Rows swapped in pairs by one turn or mirror: which row each one swaps with
The rows were stretched afterwards, more along some directions than others.
musu: 153 70 -3 -141 151 -53 -38 209 34 -18 80 -77 182 -109 60 -71 -16 325 128
 158
bamir: -168 -78 13 -14 138 -13 71 10 152 113 169 44 -61 -45 58 290 -107 309 131
 -109
Zoga: 266 -48 156 80 -72 34 343 73 44 -75 -59 -50 -60 -104 292 352 -23 226 129
 -153
pipu: 34 -149 17 -53 77 77 102 112 -7 -63 119 -54 -30 -196 -3 -64 149 31 83
 -50
sutiz: 431 89 224 -12 -139 67 70 71 -231 -254 -224 70 173 -16 187 124 -8 185
 113 -124
sem: 329 95 237 -58 -83 61 109 135 -130 -222 -125 105 209 -51 271 252 -52 350
 180 65
Vovon: -70 -79 145 -111 202 56 107 113 116 36 227 -37 75 -73 114 292 -13 386
 182 41
gefut: 311 -8 181 47 -53 40 377 82 65 -93 -66 -46 -22 -87 363 294 -36 265 157
 -139
vureb: 138 -72 102 34 97 -6 23 22 93 28 -57 81 -80 -52 58 237 -27 41 243 -70
rab: 225 110 -42 -29 164 92 -48 -117 -19 130 -68 47 141 34 -213 -282 -177 -85
 156 -78
Zos: 35 -32 92 -154 166 -96 -161 120 38 -51 171 19 204 21 -37 17 28 264 179
 32
nolu: -7 -3 56 41 95 38 -148 13 28 65 -64 191 62 -34 -173 -80 -81 -3 188 49
zupaf: -124 -71 32 -32 163 41 117 44 190 116 219 1 3 -56 100 273 -65 341 130
 -32
givof: 31 27 99 -27 116 -61 -37 8 73 -87 182 92 227 86 15 -72 -44 101 198 -40
zum: 274 -17 238 47 -51 50 455 120 29 -111 -17 -121 30 -106 341 213 50 260
 140 -93
guna: 332 90 15 -143 -105 104 209 -41 -107 -209 -38 -57 253 -85 78 -103 85 196
 -11 -54
Feno: 278 51 159 188 -17 10 74 156 70 -179 -77 -88 71 -124 191 -268 -110 82 86
 -3
tunu: -40 21 35 -97 188 41 -7 -4 93 27 23 -12 112 97 -18 -100 -127 -4 72 69
gaduf: 500 26 65 -260 -178 202 238 18 -269 -194 -113 -169 307 -29 176 61 96 367
 -23 -42
ginal: 44 -230 5 -148 40 189 20 100 19 16 109 -28 -23 -19 77 286 85 227 36 -81
fer: 189 75 122 215 1 6 -6 -44 3 -64 -123 122 63 -92 -101 -323 -213 -14 141
 -95
fupo: 172 82 253 30 69 83 203 5 88 -137 78 19 202 87 187 -232 -33 -28 149 1
lotig: 71 -193 6 -72 43 125 99 126 -69 -77 85 -25 -60 -170 43 72 136 57 84 -67
palum: 96 -48 131 -78 178 71 -4 96 28 20 49 -32 21 -21 164 292 49 178 209 5
lifib: -135 -41 -57 -69 176 26 -75 -74 133 109 54 36 0 57 -104 -30 -149 -12 47
 -109
ser: 287 108 265 -101 -6 62 154 122 -22 -201 -60 34 257 -38 243 107 -36 302
 184 195
fodi: 417 121 208 -2 -114 93 113 37 -191 -225 -261 -41 233 2 168 -139 29 -23
 83 -58
Fuvot: 123 -126 89 4 52 88 157 110 -53 -113 65 -57 -16 -196 55 -76 148 38 106
 -87
foriv: 240 -81 141 -95 4 -10 64 124 106 -129 24 11 77 32 148 197 101 161 96
 -125
riko: 94 -5 176 36 57 -90 122 62 83 -72 46 177 40 -150 -77 -23 93 56 248 -54
pako: -6 11 100 -138 211 104 -117 167 -21 -18 139 0 123 1 141 92 1 214 138 107
seko: 189 157 72 9 122 26 209 40 244 -47 46 -7 97 -90 137 -121 38 125 92 80
Buget: 187 -32 301 30 -16 69 448 171 39 -163 13 -160 13 -85 373 211 57 278 104
 -46
Putid: -63 17 54 -37 134 62 -193 66 -63 -38 23 152 157 2 -97 -44 -65 36 113 82
zuf: 257 3 312 5 -94 53 261 136 -131 -270 -181 -48 137 -64 117 -130 -31 34 61
 -27
Gok: -48 -56 108 -119 148 56 138 122 103 47 231 -78 88 -77 194 285 -22 381
 158 78
Sezuv: 458 75 351 -33 -134 208 210 84 -77 -253 -158 67 271 36 181 -235 -86 12
 95 -16
Bifol: 251 91 23 -132 -40 117 158 -55 -76 -178 30 -9 262 -56 87 -81 51 239 14
 -47
dukik: 441 190 260 -27 -84 118 282 21 -80 -203 -219 -8 290 69 199 -127 66 17
 128 83
kub: 510 83 74 -227 -129 150 305 83 -280 -171 -121 -205 313 -52 219 22 105
 361 63 33
mune: 104 -215 -28 -169 48 177 87 130 -71 16 104 -93 -27 -79 95 186 111 195 48
 -46
ror: 238 -57 265 48 -124 16 87 54 -99 -202 -257 42 63 -36 7 -104 -107 -36 88
 -108
gefet: 414 88 40 -231 -123 166 192 -38 -204 -222 -66 -128 323 -66 120 -56 103
 283 -15 -33
von: 314 26 116 43 -1 -34 81 205 112 -169 -57 -49 48 -40 288 -12 -29 192 64 3

tunu pairs with -> ror
sem pairs with -> palum
vureb pairs with -> ser
pipu pairs with -> guna
givof pairs with -> Feno

Rows swapped in pairs by one turn or mirror: which row each one swaps with
The rows were stretched afterwards, more along some directions than others.
Dirob: 97 235 73 -78 -66 -107 48 144 -51 70 287 127 15 44 -89 109 -102 323 -89
 -24 74 155 -60 -63 132 250 -100 355 80 279 -90 165 -36
muf: 74 209 -169 118 229 -335 -98 -242 -22 -60 511 68 124 -211 63 -277 73 353
 223 104 -200 147 -33 345 17 27 8 611 -193 241 279 -76 42
boga: -125 281 -58 -108 147 -204 14 46 -298 6 397 -103 130 162 -256 4 -161 153
 -87 186 -8 -5 149 55 -133 260 16 305 2 121 -199 244 107
takel: 136 -28 -21 13 92 -91 119 106 168 -191 876 -136 245 166 -64 122 -469 149
 8 23 -386 176 -75 30 -116 141 -51 492 84 -178 58 -121 211
Verom: 49 256 -100 240 150 -94 59 80 -198 -158 278 -16 212 -256 114 -56 -267
 119 185 -10 84 154 58 -47 1 0 368 511 -236 116 -141 259 -8
Pobop: 85 261 0 -89 59 43 100 217 -275 74 247 137 118 -231 186 92 -70 251 -43 7
 40 188 -103 35 95 302 -103 457 201 156 -262 137 0
Gipif: -82 329 117 260 25 -198 39 136 -172 -399 490 3 234 -5 23 81 -288 182 116
 -11 -35 237 -11 -70 59 -42 213 596 -208 258 26 133 35
vuro: -182 284 -1 79 122 43 -10 283 -295 -146 286 30 102 193 2 32 3 135 -167
 14 -161 27 5 -82 30 333 17 394 -21 212 -292 150 126
nukug: 74 214 -177 172 116 -61 -55 -15 -180 -95 208 0 182 -208 158 -93 -133 229
 156 50 126 151 113 -51 -29 59 364 482 -250 124 -188 292 -57
Sogot: -16 140 -104 121 178 -117 172 361 2 -195 557 -40 48 265 -92 113 -280 190
 156 85 -340 133 -181 179 -50 327 -189 316 129 -150 59 -92 355
regin: 82 -11 -251 362 83 -122 279 101 270 -127 824 77 354 264 -258 -77 -377
 460 -17 259 -586 98 -65 177 -240 260 -289 686 -73 107 240 -195 441
gis: 155 121 -275 151 197 -263 220 -14 300 -222 774 100 417 444 -94 -233 -129
 483 -39 132 -577 83 94 165 -131 273 -64 602 -152 153 179 47 167
vodeg: 0 217 -158 -25 65 -116 -114 -74 24 -104 225 67 227 -174 -73 -173 -7 213
 15 85 -108 208 59 35 -209 131 126 420 -232 -156 -182 182 221
Zuran: 81 176 -243 73 93 -76 -91 -117 -86 -16 245 -32 200 -203 52 -131 -21 170
 80 52 16 141 113 47 -124 89 337 438 -276 -35 -188 226 11
Dudu: -99 286 -103 108 202 40 87 465 -88 -332 670 177 291 191 116 29 -169 358
 149 -43 -626 364 68 166 -32 274 4 475 -75 111 61 13 215
Seve: 65 336 55 -74 36 -41 104 258 -202 -41 383 165 162 48 31 46 -93 270 -39
 63 -85 229 -112 22 80 283 -149 531 228 183 -121 146 117
goka: 165 166 -172 221 96 -318 131 -98 256 -228 798 73 405 339 -202 -262 -187
 452 -20 214 -509 103 -5 127 -189 228 -137 660 -197 244 247 62 182
Pez: -92 -99 -116 114 391 -231 158 0 86 -104 967 -223 160 191 14 21 -114 401
 -58 38 -322 87 189 219 93 156 31 773 -111 390 192 -327 154
bom: 180 -229 -395 -9 505 -162 300 -84 145 50 841 -294 330 143 151 -144 1 395
 -103 136 -255 -79 294 214 9 292 23 668 8 262 83 -190 148
bem: -97 172 -69 28 110 -141 180 339 13 -188 435 5 14 328 -165 131 -283 121
 59 33 -279 162 -219 156 -13 341 -186 207 123 -237 -30 -58 361
toref: 80 332 -195 5 141 -455 -189 -362 -71 -3 492 31 125 -149 -40 -261 21 259
 183 85 -125 130 -111 304 55 -18 42 606 -217 298 249 1 -49
big: 115 -23 -149 231 137 141 133 141 40 -80 540 38 171 123 -55 65 -218 300
 -276 -31 -325 65 -136 106 92 245 -68 523 25 71 -215 -156 156
Dum: 84 207 -198 131 245 -349 -64 -222 5 -78 506 106 145 -206 24 -310 56 385
 218 95 -179 148 -56 309 4 45 -8 643 -205 195 257 -54 73
Soler: 188 27 -315 158 155 -222 327 30 115 77 361 -15 195 -80 -135 -43 -107 473
 0 259 199 117 97 -9 -57 187 -93 571 36 223 2 -7 301
Kefo: 27 302 6 138 14 -302 -96 -168 2 29 615 -181 -3 50 -14 31 -16 273 169 127
 -100 161 23 159 -34 70 218 616 -348 445 194 92 -103
zagiz: -70 189 -123 42 134 -160 174 281 34 -189 488 5 56 315 -161 80 -302 143
 81 80 -309 123 -192 164 -54 346 -190 238 135 -210 -21 -57 382
Kabes: -56 146 -98 101 141 -169 152 354 61 -216 556 -35 50 315 -117 147 -284
 155 130 69 -342 135 -190 209 -61 321 -156 292 88 -153 37 -96 347
zefor: 109 17 -381 105 221 -71 101 207 138 1 646 -86 -23 221 -35 142 -314 226
 149 74 -303 34 -120 191 -39 399 16 390 38 -78 -59 -101 191
loru: 59 271 -13 212 58 -108 -42 24 -205 -246 337 -45 205 -143 133 36 -259 158
 209 23 79 182 44 -59 4 -54 290 550 -242 214 -35 218 -48
ver: 81 248 -162 155 67 -90 6 -6 -155 -173 301 -24 276 -161 99 -43 -235 169
 153 22 104 176 55 -28 -47 13 307 542 -191 106 -144 278 22
kuzim: 121 -238 -279 19 495 -145 272 -86 131 84 891 -272 258 112 89 -133 -27
 394 -117 108 -296 -27 303 253 12 237 11 610 13 260 150 -285 129
buna: 162 428 -259 -232 -86 -415 -41 38 -53 -295 391 153 368 -49 -20 -87 -101
 311 87 60 -166 352 -39 28 -26 96 20 527 160 113 71 68 146
gaf: -33 -33 -55 248 325 -31 384 348 188 -334 676 67 314 94 101 -145 -221 291
 200 26 -432 145 113 -96 -181 321 -117 512 -48 -196 85 -86 514
tavo: -63 -85 -105 117 313 -27 331 197 79 101 519 -88 62 158 -331 198 -385 413
 -37 157 -193 109 198 307 -93 195 -226 258 -121 -3 -4 -99 190
nore: 153 -37 -361 121 236 50 93 137 195 63 727 -55 -20 186 -102 126 -342 345
 124 100 -356 16 -39 103 -97 407 -20 442 36 33 -53 -120 152
balo: 195 -153 -410 41 544 -126 330 -26 171 69 758 -129 369 206 173 -226 22
 516 -45 155 -337 -11 328 226 2 341 38 599 -35 215 89 -77 115
pak: 199 -185 -418 -24 519 -118 310 -94 184 56 725 -162 386 193 200 -213 74
 435 -86 147 -325 -35 283 234 -24 335 3 585 3 148 57 -114 135
Dig: 78 293 -208 37 135 -392 -124 -268 -41 -57 427 106 163 -134 -23 -303 59
 332 174 60 -182 160 -87 289 12 9 -15 559 -178 202 252 21 70
Muvov: -28 4 -109 110 285 -50 293 141 -21 120 527 -148 75 46 -366 153 -397 382
 6 222 -62 43 165 251 -90 177 -165 259 -102 2 -54 -3 120
Sizub: -59 122 -124 -124 211 -205 107 19 -123 48 457 -170 121 131 -325 103 -249
 246 -21 249 -43 45 155 180 -121 174 -129 262 17 30 -51 91 99
Panez: 224 -57 -110 11 129 -48 150 55 174 -117 891 -111 250 66 -141 177 -516
 264 -60 55 -412 191 -175 174 -70 182 -102 543 135 -190 -33 -226 190
tuva: 103 -18 13 70 101 -58 204 263 211 -251 870 -93 300 171 -37 56 -433 135
 71 0 -468 179 -7 -35 -197 207 -84 442 40 -231 82 -99 369
Nirig: 129 30 -117 302 223 -143 309 68 140 39 405 -186 55 74 -21 31 -70 474 56
 230 198 19 130 -46 -11 273 48 602 -160 371 11 -16 181
bego: 106 221 -237 101 125 -74 14 -102 -154 -61 183 4 249 -224 104 -167 -87
 211 126 70 126 157 107 -42 -55 64 342 469 -202 39 -165 267 -8
roga: 234 -44 -169 73 134 -132 153 -31 227 -115 824 -88 264 73 -204 64 -526
 230 -127 -11 -379 157 -172 185 22 59 -44 573 85 -89 5 -234 169
roni: -98 300 50 -5 -5 -168 -107 30 -46 -103 279 81 90 -63 -279 -126 -18 229
 -21 55 -252 263 -53 133 -112 104 -64 292 -165 -158 -65 90 193
Roda: 167 6 -326 91 246 52 130 154 174 7 734 -7 37 250 -181 95 -316 378 65 140
 -322 22 -1 39 -146 440 -139 459 43 30 -146 -51 216
ton: 263 -49 -160 53 77 -50 72 23 180 -149 856 -95 280 73 -113 174 -480 280
 -90 27 -387 179 -174 210 -46 112 -60 608 99 -91 -58 -180 151
gipe: 71 180 -31 -24 41 42 -26 185 36 -35 559 108 -62 165 -172 146 -220 357 -4
 35 -247 134 -8 -2 -39 324 -125 379 2 120 -130 51 34
kini: 102 368 -201 -15 39 -485 -280 -365 -21 12 625 -63 55 -76 -90 -114 -96
 222 218 83 -151 164 -166 326 4 40 155 646 -265 333 218 75 -118
vaseb: 101 41 -211 207 231 70 276 265 -114 115 397 49 234 -148 201 22 -223 333
 33 217 -100 106 -129 84 7 361 -194 679 199 124 -57 -77 371
vefu: 47 410 -87 47 -9 -427 -215 -261 23 -26 660 -139 48 74 -74 -12 -83 249
 226 122 -177 197 -81 188 -54 96 274 639 -315 420 222 132 -97
savog: 113 233 -187 64 42 -101 -113 -121 -37 -12 247 30 237 -250 -106 -241 -21
 174 49 86 -65 141 81 43 -238 68 182 404 -263 -101 -152 224 124
vuz: 45 224 -227 51 171 -366 -114 -254 14 -43 433 120 152 -111 -5 -292 38 321
 163 43 -171 137 -71 307 28 31 -22 552 -192 210 229 -19 69
nugum: 201 71 -326 65 158 -280 285 -72 129 -20 417 -1 249 76 -159 -74 -111 505
 7 363 159 166 57 25 -22 212 -98 633 140 121 46 -69 354
Zetu: 200 -46 -134 5 133 -91 165 14 222 -169 889 -111 277 113 -150 190 -567
 243 -60 20 -400 195 -156 207 -58 143 -99 603 116 -140 -26 -266 216
nifa: 64 147 -96 315 194 -210 198 -27 181 -34 630 -177 77 114 -29 14 -77 379
 151 248 -13 100 85 46 -106 253 115 727 -314 371 127 10 195
Tez: -119 -81 -125 234 416 252 400 486 75 -79 584 49 104 176 -61 223 -336 405
 73 60 -434 210 189 289 -29 269 -140 293 -64 -127 3 -203 314
fogek: -78 246 -87 -156 158 -227 -10 36 -281 12 460 -188 122 80 -225 78 -173
 175 -58 186 -5 -6 134 130 -74 202 3 374 -6 167 -156 203 27
Gulap: 63 32 -290 162 231 -32 148 255 50 -48 662 -63 13 261 -19 142 -286 251
 149 116 -336 51 -108 209 -42 381 -86 389 95 -103 -9 -128 250
Tidug: 116 -240 -360 37 594 -127 306 -82 106 54 854 -248 293 197 123 -168 11
 466 -72 157 -248 -42 320 251 19 289 21 668 -60 202 55 -205 185
lotiz: -115 321 149 275 77 -238 122 132 -135 -431 673 -29 262 33 -33 111 -363
 189 149 -7 -102 244 4 -24 55 -57 135 696 -193 318 158 8 130
taze: 195 -51 -183 -30 106 -98 139 44 189 -114 875 -130 319 145 -127 146 -493
 187 -108 10 -394 166 -144 135 -64 139 -68 543 136 -148 -57 -150 215
dinok: 17 -5 32 74 142 -33 210 325 219 -352 787 -65 291 103 41 55 -377 146 116
 16 -445 190 10 -71 -214 264 -65 506 30 -247 39 -98 384
Gizar: -218 261 -42 6 125 -109 -15 230 -287 -129 407 -54 64 228 -133 88 -136
 134 -112 19 -118 6 50 -35 -51 359 32 421 -53 221 -320 187 97
melir: 40 284 100 -95 60 -96 17 108 -93 -76 392 111 29 130 -103 100 -157 389 13
 16 -15 179 6 -27 99 217 -108 445 31 269 -71 98 28
gigal: 146 -19 -103 -5 98 -108 101 91 208 -179 953 -127 273 165 -149 131 -520
 159 -25 17 -448 160 -132 84 -137 216 -92 532 79 -194 -13 -148 239
rurol: -73 -9 -11 156 273 -262 222 19 113 -256 951 -167 260 138 -33 65 -199 311
 -32 47 -340 110 94 114 32 62 -83 763 -77 363 287 -368 255
Kima: 126 192 -273 31 135 -61 -76 -143 -84 -11 215 -16 227 -256 -4 -147 -51
 153 42 64 39 131 85 52 -181 83 262 424 -219 -100 -262 229 51
zafo: -128 306 83 -52 -32 -230 -49 136 -13 -159 352 84 48 115 -362 4 -134 190
 -52 24 -313 227 -141 185 -95 149 -187 220 -63 -162 -51 18 242
Ruk: 252 -112 -313 71 420 -121 333 -65 219 -74 720 -47 408 323 98 -274 21 514
 -29 159 -395 31 253 196 -18 322 -11 570 -82 163 128 -27 135
gura: 150 -10 -276 151 413 -143 293 66 207 -143 713 35 371 408 27 -271 -68 538
 7 164 -407 67 268 141 -70 344 -38 572 -123 171 123 55 153
Rito: -84 -92 -105 250 424 119 325 334 39 29 593 -93 35 138 -186 222 -365 408
 91 152 -287 157 171 291 -21 216 -203 340 -114 80 77 -150 209
Ladu: 108 363 -223 -44 33 -455 -266 -393 -67 2 568 -12 114 -70 -83 -166 -9 250
 147 72 -187 176 -154 340 -4 31 48 584 -207 302 200 55 -86
zadov: -87 177 -35 -142 118 -190 20 49 -273 24 434 -193 67 98 -262 90 -198 148
 -85 121 -10 -11 131 101 -105 209 -37 268 -34 108 -207 173 -32
ruv: -115 -80 -71 223 409 248 308 424 35 -59 538 44 59 231 -48 190 -267 457
 86 104 -408 226 180 255 26 244 -191 293 -48 -51 71 -193 343
Dobo: -39 -21 -95 318 411 -100 336 228 125 -245 581 56 250 44 163 -266 -63 350
 233 64 -275 94 162 -2 -71 249 -66 572 -146 45 195 -80 409
Dubif: 254 -40 -224 85 134 -27 134 -2 219 -143 786 -85 291 105 -87 139 -478 261
 -145 -17 -371 134 -179 185 2 133 -63 603 60 -76 -101 -235 175
marad: 27 44 -236 96 225 -102 202 296 57 -88 548 -88 21 257 -36 138 -276 149
 102 58 -297 49 -153 164 -5 361 -111 285 106 -138 -34 -148 284
roz: 165 264 -132 239 53 -339 134 -59 239 -322 772 55 427 233 -142 -252 -181
 394 49 173 -518 91 -8 77 -252 197 -107 667 -208 238 238 82 178
dola: 154 91 -218 239 223 -201 355 50 196 63 404 -55 149 102 -162 -6 -81 469 9
 272 217 82 78 9 11 285 1 635 -34 267 26 -5 301
Gup: 124 190 -227 103 110 -85 -32 -65 -149 -70 294 -45 269 -246 79 -108 -113
 149 125 66 62 134 93 7 -102 10 312 520 -174 72 -152 246 -27
gufit: 108 -86 -161 194 212 119 221 97 121 -126 631 25 235 103 -71 114 -352 280
 -235 -40 -334 116 -159 168 95 188 -121 586 66 -30 -168 -275 227
Notur: -19 69 -150 -85 212 -184 189 37 -78 110 462 -162 125 154 -362 108 -315
 287 -51 232 -72 36 173 191 -103 205 -154 265 19 67 -41 55 98

buna pairs with -> vaseb
savog pairs with -> tuva
Zuran pairs with -> gigal
roni pairs with -> gaf
lotiz pairs with -> big
Dudu pairs with -> regin
gufit pairs with -> Gipif
Zetu pairs with -> nukug

